Each path below is one point turned by a fixed rotation once a step. After each direction that follows a path, write how fast that rotation turns it, in degrees per step (0 if it stays still).
Each turn is a multiple of 5 degrees from 10 to 175, or 0.
Each row of a path follows its step; steps can be skipped.
path 1
step 0: [-0.85 -0.56  1.82  1.59  0.04 -0.74  0.81  0.06  1.29  1.55 -1.68 -1.66
  0.59 -0.47  1.23  4.01  0.54  2.87  1.17  0.52 -0.10  0.69 -0.14 -2.69
 -1.39 -0.24  2.06  1.46  2.23 -2.15 -0.72  1.35  0.74 -3.19  1.28  0.25
 -2.18  2.73  0.37  0.47 -1.60 -1.25  1.32 -2.07  3.26 -0.05 -0.45  1.87
  1.09  0.69 -0.83  0.44  0.39  0.86  1.15  0.72 -0.14  0.99]
step 1: [-1.68  1.43  0.65  0.45  1.17  2.09 -2.64  2.67 -1.76 -0.66  1.30 -0.50
  1.88  1.40 -2.15  0.76  1.62  0.90  3.27 -0.76 -0.84  3.06  2.37  2.53
  1.14 -2.04  0.47  1.82  2.62 -0.66 -0.22  1.33 -0.34 -1.03  0.05  1.48
  0.15  0.00 -0.02  1.34 -0.16  1.62  2.15  0.51 -0.20 -0.57  0.48  1.21
  1.89 -0.90 -1.41  1.70 -0.51 -1.72 -0.45  0.00  0.78 -2.17]
step 2: [ 0.86 -0.32  1.19 -0.48  0.62  0.25  0.22  1.01  2.27  0.26  0.21 -1.13
  2.00  0.88  0.61  1.42  2.42 -0.13  1.14  0.09  2.14  1.74  0.10 -0.05
  0.48  1.17  0.01  0.70 -1.44 -1.01  0.04 -0.37 -0.16 -0.28  3.38 -1.56
 -1.33 -2.10  2.00  1.72 -1.99 -0.72  2.65 -1.24 -3.38 -0.59  0.94  0.87
  2.38 -1.46 -0.25 -2.47  0.30 -1.65  2.50 -2.18 -1.31  2.82]
step 3: [-2.11 -0.08  0.79  0.05 -0.25  1.47 -0.93 -0.61 -1.47 -0.20 -3.60 -2.26
  2.68  1.57 -0.24  1.37 -0.29 -0.79  1.71 -0.84 -0.11  1.14 -0.92 -2.04
  1.53  2.84  0.32 -0.37  1.62 -1.38  0.72  0.42 -0.39 -0.40 -3.32 -2.34
  0.94 -0.76  0.05 -1.10 -0.61  1.91  1.49 -0.94  1.60  1.19  1.91 -0.79
  1.47  0.39 -1.78  0.90 -3.09 -0.35  1.40 -1.64  1.93  1.70]
step 4: [-1.26  0.19 -1.16  0.07 -0.74 -0.58  0.10  1.28 -1.06 -2.77  0.00 -0.64
  0.28  0.20 -0.10 -0.75 -0.78 -1.08  3.41 -0.13  0.29 -0.36  2.54  0.83
 -1.06  1.30  0.97 -3.38 -1.75  1.27 -3.47  0.45 -0.89 -0.53  2.61  1.33
 -0.31 -0.28 -2.28 -0.97 -1.67 -1.61  1.00 -2.68 -0.17 -0.51  0.57  1.61
  2.33 -1.00 -2.34  1.37 -2.79 -1.71  2.13  0.16 -0.11 -0.21]
step 5: [ 0.86 -0.09  1.09  0.43 -0.43 -2.97  1.46  0.62  0.46 -1.83 -1.84 -1.84
  2.02  2.46  1.88  2.81  0.56 -0.22  0.05  1.21  0.21  1.07  1.69 -1.01
  0.30  3.24  3.21  1.99 -1.49  0.09 -0.34 -0.07 -1.99 -2.39  1.08  1.39
  0.71 -1.26 -1.39  2.16  0.99  0.81  1.77  0.19  0.96 -0.82  2.69 -0.44
 -0.35  1.49 -1.26 -0.45  0.66  0.57 -2.25  1.74 -0.34  1.02]
step 6: [-0.18  2.17  2.35  1.89  0.71  1.05  1.77 -0.84 -1.69 -1.38 -0.48 -1.36
  1.14 -0.36  0.17  3.77  0.07  0.58  4.05 -1.22 -0.23 -0.37 -1.98 -0.19
  0.56  0.46  2.07  0.31  2.95  2.40  1.38  0.91 -0.77 -0.33  0.04  0.97
 -1.58  1.97 -1.07  1.51 -0.36 -0.88 -1.50 -1.06  1.05  0.91 -1.69  2.69
  2.64 -1.36 -1.76  0.91  0.38 -0.38 -0.69 -0.76 -1.06  0.41]
step 7: [ 1.48  2.09  1.27  2.77  1.37  0.61 -1.08  0.26  0.70 -2.07  0.62 -0.24
 -0.27  0.25 -0.18 -0.15  3.42  1.19  1.36 -1.12  3.59  1.74  1.50 -1.29
  0.62 -1.17  0.67  0.41  2.14 -1.19 -2.17 -0.48 -1.56 -1.47  3.42 -1.57
  0.07 -0.45 -1.84  0.90  2.13  1.41  1.84  1.19 -1.19 -0.26  1.15  0.39
 -0.06 -1.03 -1.37  0.05 -1.52 -2.23  0.65 -0.03  1.80 -1.67]
step 8: [-0.11  0.56  3.25  0.49  1.81  1.87 -0.60  0.12  1.74  0.09  0.51 -1.07
  0.97  0.47 -0.66  2.08  0.92 -1.85 -0.66 -1.37  0.60 -0.30  0.87 -0.96
  0.35  1.50  1.11 -0.33  0.00 -3.24  0.23  2.11 -1.24 -1.31 -0.08  0.44
  0.55  0.51  1.79  0.28  0.84  1.34  1.32 -3.28 -0.58 -2.32  0.46  1.30
 -0.12 -1.49 -0.83  0.38 -1.05  0.48  0.71 -1.96 -3.22  4.76]
step 9: [-1.59 -1.59 -0.21 -1.06  1.16 -0.98  1.06  1.49 -2.05 -1.22 -3.16 -0.49
  1.70  0.47 -1.76 -0.02  2.02 -1.68  1.35 -1.99 -0.31 -0.24  0.18 -1.29
  0.58 -0.64  2.00  1.46  2.37 -2.44 -1.36 -0.43 -0.89  0.25 -0.77 -0.15
 -2.00  0.17 -0.20 -2.92 -0.25 -1.50  2.26 -1.53  1.52  1.24  0.74 -0.20
  1.55 -0.69 -2.77 -0.24 -1.24 -1.55  0.49 -3.27 -0.22 -2.32]
step 10: [-0.93 -0.73  3.30  1.58 -1.36 -0.85 -0.22  1.03 -1.40 -2.37  0.66  0.27
  0.09  0.44  2.79 -0.21  0.41 -0.96  2.16  1.04 -0.96 -1.92  3.30 -0.97
 -0.02  0.48 -0.33  0.49 -0.44  0.53  0.55  1.26 -0.54 -0.98  3.28  0.84
  1.07 -3.40  0.66  0.17 -3.07  0.38  3.34  0.59 -0.44 -1.09  1.60 -0.31
  1.54 -0.38 -1.26  2.28 -2.11  0.22  1.46 -0.18 -1.84 -0.64]
Speeds:
[ 0.21 -0.28 -0.39  0.21 -0.40 -0.49 -0.11 -0.10  0.20 -0.13  0.16 -0.18
  0.39 -0.11  1.16 -0.04 -0.08 -0.39  0.93  0.44  0.30  0.09 -0.13 -0.19
 -0.86 -0.12 -0.07 -0.36  0.56  1.11 -0.12 -0.25 -0.11  0.28 -0.07  0.34
  0.36  0.16 -0.41  0.28  0.32  0.08 -0.11 -0.49  0.56 -0.32  0.07  0.13
 -0.72  0.23 -0.20 -0.05  0.40  0.36 -0.66 -0.06  0.26  0.06]  55
[ 0.17 -0.07  0.10  0.27 -0.35  0.99 -0.13  0.10  0.15 -0.59 -0.05 -0.27
  0.49  0.47 -0.36  0.46  0.23  0.08 -0.26  0.02  0.83  0.08 -0.09  0.37
 -0.12  0.24 -0.86  0.26  0.78  0.03 -0.24 -0.22 -0.01  0.59  0.45 -0.61
  0.13 -0.15  0.28 -0.15  0.15  0.22 -0.16  0.13 -0.46  0.00 -0.68  0.34
  0.38 -0.64  0.53 -0.13  0.46  0.39 -0.59  0.33  0.55  0.31]  70
[-0.42  0.35 -0.19 -0.15  0.22  0.42  0.09 -0.01 -0.73 -0.23  0.20 -0.09
 -0.33 -0.02 -0.52 -0.14  0.78  0.01  0.52 -0.11 -0.33  0.68  0.10  0.14
  0.18  0.04 -0.41 -0.10 -0.48  0.29 -0.60 -0.16 -0.01  0.90 -0.98  0.49
  0.00  0.34 -0.42 -0.12  0.09  0.06 -0.41 -0.59 -0.03  0.23 -0.25  0.28
  0.22 -0.54 -0.50 -0.50  0.48  0.22  0.11 -0.28 -0.45 -0.77]  140
[ 0.62 -0.41 -0.19 -0.19 -0.33 -0.35 -0.25  0.50 -0.35 -0.25  0.35 -0.41
 -0.09  0.63 -0.52  0.87  0.67 -0.62 -0.09  0.40 -0.83 -0.03  0.03  0.08
 -0.47  0.03 -0.21  0.62  0.06  0.46 -0.01  0.49 -0.21 -0.43  0.11 -0.20
  0.19  0.33  0.12 -0.38  0.30 -0.65 -0.49  0.32  0.16  0.17  0.12  0.35
 -0.62 -0.08  0.38  0.19 -0.33  0.11  0.92 -0.07 -0.03 -0.14]  80
[-0.27  0.10  0.59  0.65  0.24  0.13 -0.22  0.49  0.24  0.12  0.39  0.67
  0.27 -0.59 -0.07 -0.61  0.32  0.34 -0.34  0.61 -0.20  0.36 -0.09 -0.22
 -0.68  0.38  0.29  0.72  0.52 -0.63  0.43 -0.04 -0.21  0.63  0.40  0.56
  0.01 -0.12  0.55 -0.79  0.23 -0.25 -0.02 -0.05  0.29 -0.28 -0.54  0.28
 -0.43  0.22 -0.60 -0.01 -0.06  0.14  0.18 -0.48  0.03 -0.16]  40
[-0.36 -0.41  0.01 -0.81  0.48  0.39 -0.17 -0.04 -0.07 -0.18 -0.45  0.26
 -0.40  0.25 -0.12 -0.13  0.51  0.18 -0.32  0.76  0.60 -0.21 -0.03 -0.35
 -0.19 -0.03  0.44  0.17  0.16 -0.04  0.70 -0.36 -0.37 -0.74 -0.48  0.26
  0.31 -0.40 -0.22  0.16  0.11 -0.19 -0.38 -0.49  0.00 -0.25  0.56  0.35
  0.05 -0.39  0.34 -0.43 -0.12 -0.46 -0.32  0.10  1.08 -0.74]  175
[ 0.79  0.37  0.62  0.17 -0.13  0.17 -0.36 -0.33 -0.04  0.14 -0.08 -0.20
 -0.59 -0.81  0.25  0.07 -0.08 -0.15  0.10 -0.15  0.18  0.21  0.11 -0.42
 -0.25  0.38 -0.41 -0.41 -0.35 -0.18  0.06  0.39  0.28  0.05  0.20 -0.80
  0.18 -0.33 -0.17 -0.06  0.08  1.10 -0.67 -0.60  0.45  0.57 -0.28  0.33
 -0.10  0.29  0.07 -0.25 -0.47 -0.25  0.74 -0.10  0.75 -0.29]  90
path 2
step 0: [-1.57 -0.14 -3.35 -0.91  1.15  1.24  1.50  0.25 -0.74 -1.30  0.22  1.77
 -1.01 -0.89  1.32 -0.89  0.32 -1.81 -0.17 -0.10 -2.30 -2.56 -2.07  2.41
 -1.69 -1.03  1.03 -1.36 -1.72 -0.94 -2.33  0.73 -0.35  0.32 -2.05  0.65
 -3.21 -1.59  1.83  1.05 -2.08 -2.62  0.15 -1.13  0.72  0.05  1.21  1.57
  2.93  1.90  0.38 -0.69 -0.04 -1.88  1.08  3.30  0.76  0.32]
step 1: [-2.28  2.41 -1.51  0.09  3.94  0.70 -1.27 -2.14 -0.15 -3.10  1.01  2.53
 -2.32  0.00  0.14  1.04 -0.06 -1.19  2.32  0.72 -1.36  1.23 -1.38  1.45
 -0.45 -1.72  1.83  1.37 -0.62  1.47  0.28  0.69 -0.96 -0.98 -1.20  0.42
  1.88  0.15 -1.29  1.28 -2.63 -2.98  3.27 -0.98 -0.37 -1.40 -1.26 -1.92
  0.04  1.62 -0.66  0.27 -1.13 -1.65 -1.06  0.95  0.62  0.24]
step 2: [-2.96 -1.42 -0.39  1.01  1.28  0.30 -1.29 -1.23  0.42 -3.12  1.94 -0.50
 -2.28  1.99  2.28  1.38  1.28  0.77  0.05 -0.83 -0.97 -1.63 -0.02  0.48
 -1.69  0.91 -2.45 -1.65 -1.08 -0.88  0.15 -1.33 -2.16  0.36 -1.83  0.50
 -1.08 -0.60 -1.76 -1.28 -1.51 -1.62 -0.64  1.46 -0.58 -1.31 -2.06 -0.09
  2.59  1.86 -1.21 -2.02 -0.96 -3.01 -0.25  2.63 -1.44 -2.19]
step 3: [-1.74 -1.24 -2.43  3.09  1.38 -1.28 -2.59 -1.83 -3.24 -0.20  0.94 -0.49
 -1.65  1.77  0.11  1.67  0.02 -1.85  1.14  0.04  1.27  0.25 -0.92 -0.31
 -3.50  0.82 -2.46  1.91  0.66 -0.21 -0.99  0.50 -1.58 -0.55 -1.42  0.36
  0.07 -0.63  1.33  1.24 -4.81 -2.37  1.00  0.45  2.32 -1.33  0.80 -1.69
  0.47 -0.90  0.75  0.03 -0.29 -0.84  0.50 -0.28 -0.82  1.41]
step 4: [ 0.74 -0.51 -1.58  1.50  1.12  2.42 -1.75 -2.69  2.22 -1.84  0.03 -1.47
  0.61 -0.76  0.40  1.01 -1.24 -1.10 -0.58  1.41 -0.22 -2.81  1.71  0.60
 -0.17  1.83 -1.89 -0.25  0.07 -0.15  0.96 -0.55  1.16  0.52 -1.45  0.31
  2.74 -1.33  0.17 -0.56 -4.61  0.03 -0.04 -0.42  0.08 -3.16 -1.91 -2.01
  0.79 -0.83  2.09 -3.60  0.00 -2.60  1.10  0.47  0.69 -0.85]
step 5: [-0.06  0.26 -0.39  2.04  1.31  1.00 -2.69  0.63 -1.22  0.31 -0.43 -0.41
 -1.23 -0.44  0.43  4.73  1.18 -2.22 -1.93 -1.32 -0.73 -3.28 -0.43 -2.55
  0.19  0.87 -2.93  3.23 -0.66 -0.50 -1.63  0.74  0.21 -0.98 -0.21 -0.41
  0.63 -0.07  0.47  1.77 -1.50  1.48 -1.53 -1.82  0.95 -1.89 -1.80  0.36
  0.61 -0.39  1.10  0.80 -1.63 -2.05 -2.49  2.28  0.41  0.70]
step 6: [ 1.61  0.25 -0.21  0.99  1.24  3.48 -1.46  1.98 -1.61 -1.12 -3.91 -0.11
 -0.05  0.12 -0.63  0.93  1.62 -2.84 -0.56  2.75 -0.30 -0.39  0.67  0.46
  0.00  1.29 -2.79  0.20 -1.25 -2.34  1.47  1.23  0.30  0.25 -0.75  0.01
  1.43  0.68 -0.73 -0.94 -2.43 -1.11 -0.12 -0.14 -0.37 -3.33  0.48  1.36
  0.85  1.09  0.73  1.38  3.12 -3.05  1.67  0.55 -0.43  1.93]
step 7: [ 1.47  0.57 -1.55  1.47  1.95  1.44  0.08  4.13  0.34  0.40 -0.71  0.84
 -0.95 -0.65  2.02 -0.64  0.24 -2.00 -1.01 -1.69 -2.05 -2.40  1.02 -0.65
 -0.66  0.96 -1.17  1.61 -2.56  0.96 -0.16 -0.09  0.51 -0.06  2.14 -0.91
  1.04  0.51  0.74 -1.64 -3.79 -0.45  3.21 -2.59  1.55  1.19 -2.00  1.45
  1.48  2.37  1.89  0.68 -0.04 -0.56  0.51  1.84  0.73 -0.66]
step 8: [-0.20  1.11 -2.56 -1.93  3.44  0.05  1.02  0.79  0.57 -1.71  0.72  1.58
 -0.56  2.48  1.36  1.16  1.06 -1.88 -1.80  2.07 -3.24 -0.90  0.44  0.42
 -0.46  0.36 -1.24  2.65 -0.56 -1.59 -1.22  1.87 -1.17  1.52 -0.30 -2.44
  1.09 -0.50 -0.40  1.94 -0.47 -1.82  0.69 -1.97 -3.09 -0.47 -0.31  1.21
  1.97  0.87  0.56  0.85  3.93 -0.15  0.26  0.93  0.57  0.48]
step 9: [-0.38  1.09 -0.11  0.52 -0.15  1.19 -2.14  0.79  1.66 -1.71  2.59  1.16
 -1.69  0.87  3.27  2.21  0.19  0.94  0.23  1.48 -0.48  3.18 -0.78  0.41
 -1.78  0.53 -2.99  1.04 -2.38  0.02  1.39  1.65 -0.39 -0.64  0.55 -0.58
  1.31 -0.39 -0.34 -1.76 -0.79 -2.32  3.07 -3.93  0.20 -1.23 -0.10  2.65
  0.82  2.45 -1.48  0.20 -0.52  0.26  1.69  1.52  1.04 -0.36]
step 10: [-0.07 -1.01 -2.08 -0.11  0.92 -3.23 -0.66  2.05  1.26 -1.35  2.45  0.25
 -0.62  2.31  2.07  1.28 -1.34 -0.46  0.36  0.99 -0.94 -0.02  1.76  0.83
 -1.41 -0.80  0.41  1.38 -0.03 -2.07  1.92  1.10 -1.70  0.27 -1.02 -0.99
 -1.55 -0.39 -0.79  1.34 -4.48 -1.46 -1.20  0.75  0.59 -1.86  0.32  2.99
  3.45  0.22  1.19  0.76 -1.15  0.73  2.03  1.70 -0.35 -2.13]
Speeds:
[-0.31 -0.84  0.11 -0.42  0.32  0.19  0.50 -0.12 -0.13  0.41 -0.48  0.12
  0.17 -0.12  0.59 -0.54 -0.46  0.07  0.55  0.07  0.06  0.34 -0.33  0.61
  0.39  0.46  0.31  0.31 -0.14  0.73 -0.75 -0.35 -0.06 -0.18  0.22  0.67
 -0.40 -0.35 -0.54  0.47  0.01 -0.25 -0.53 -0.07 -0.16 -0.69  0.20 -0.10
  0.13  0.36 -0.48 -0.30 -0.81  0.05 -0.27 -0.34 -0.23  0.24]  20
[ 0.30  0.23  0.34 -0.06  0.69  0.27 -0.37 -0.26  0.02  0.09 -0.32 -0.19
 -0.43 -0.08 -0.65 -0.02 -0.60 -0.62 -0.01  0.33  0.41  0.75  0.05  0.04
 -0.59  0.12  0.60  0.31  0.31 -0.87 -0.18 -0.28 -0.44 -0.16  0.33 -0.14
  0.09 -0.17  0.18  0.54  0.05 -0.11  0.61  0.13 -1.17 -0.06  0.14  0.11
 -0.45 -0.44 -0.42 -0.04  0.13 -0.42  0.46 -0.29 -0.13  0.57]  145
[-0.18 -0.80  0.46 -0.24 -0.17 -0.44 -0.09 -0.80  0.01  0.32  0.34  0.13
  0.23 -0.01 -0.49  0.81 -0.09  0.32  0.40 -1.00  0.17 -0.04 -0.03  0.18
  0.30 -0.13 -0.39  0.37  0.39 -0.38  0.30 -0.18  0.07  0.69  0.38 -0.55
 -0.10  0.04  0.09  0.05 -0.74  0.19 -0.23 -0.14  0.37 -0.64  0.27 -0.27
 -0.70  0.04 -0.16 -0.32  0.04 -0.60  0.61 -0.22 -0.26 -0.43]  45
[-0.14  0.00 -0.29 -0.02  0.32  0.30  0.75 -0.39  0.19  0.32  0.24  0.17
 -0.67  0.20 -0.54 -0.45 -0.41  0.09  0.00  0.21 -0.12 -0.69  0.26 -0.76
 -0.01  0.21 -0.39  0.03  0.17  0.16  0.66  0.48 -0.36  0.41  0.45  0.19
  0.66  0.12 -0.61  0.92  0.06  0.47 -0.15  0.12 -0.45  0.22 -0.13  0.09
 -0.50  0.31 -0.34 -0.04 -0.27 -0.01 -0.72  0.55 -0.08 -0.70]  115
[ 0.31 -0.50 -0.07  0.45  0.40 -0.40 -0.49 -0.53  0.28 -0.48 -0.64  0.01
 -0.01 -0.15 -0.62 -0.09  0.38 -0.32 -0.15 -0.69  0.30 -0.60  0.32 -0.19
  0.26  0.09 -0.92 -0.41  0.14  0.61 -0.15  0.12 -0.42 -0.23 -0.72  0.73
 -0.32 -0.14 -0.02  0.08 -0.03 -0.10  0.57  0.04 -0.35  0.28 -0.01 -0.86
  0.30  0.15 -0.09  0.02 -0.15 -0.65 -0.24 -0.33  0.25  0.48]  25
[-0.64 -0.63  0.06 -0.56  0.46  0.47 -0.86  0.50  0.08  0.23  0.24 -0.27
 -0.43  0.28  0.36 -0.17 -0.16 -0.32 -0.18 -0.33 -0.33  0.48 -0.19 -0.32
  0.14 -0.69 -0.44 -0.49  0.35 -0.10 -0.60  0.54  0.56 -0.24  0.46  0.40
  0.39 -0.23  0.28 -0.51 -0.33  0.41  0.35  0.05  0.31  0.46  0.48 -0.06
 -0.74 -0.16 -0.27 -0.02 -0.42  0.10 -0.33  0.16  0.54  0.06]  175
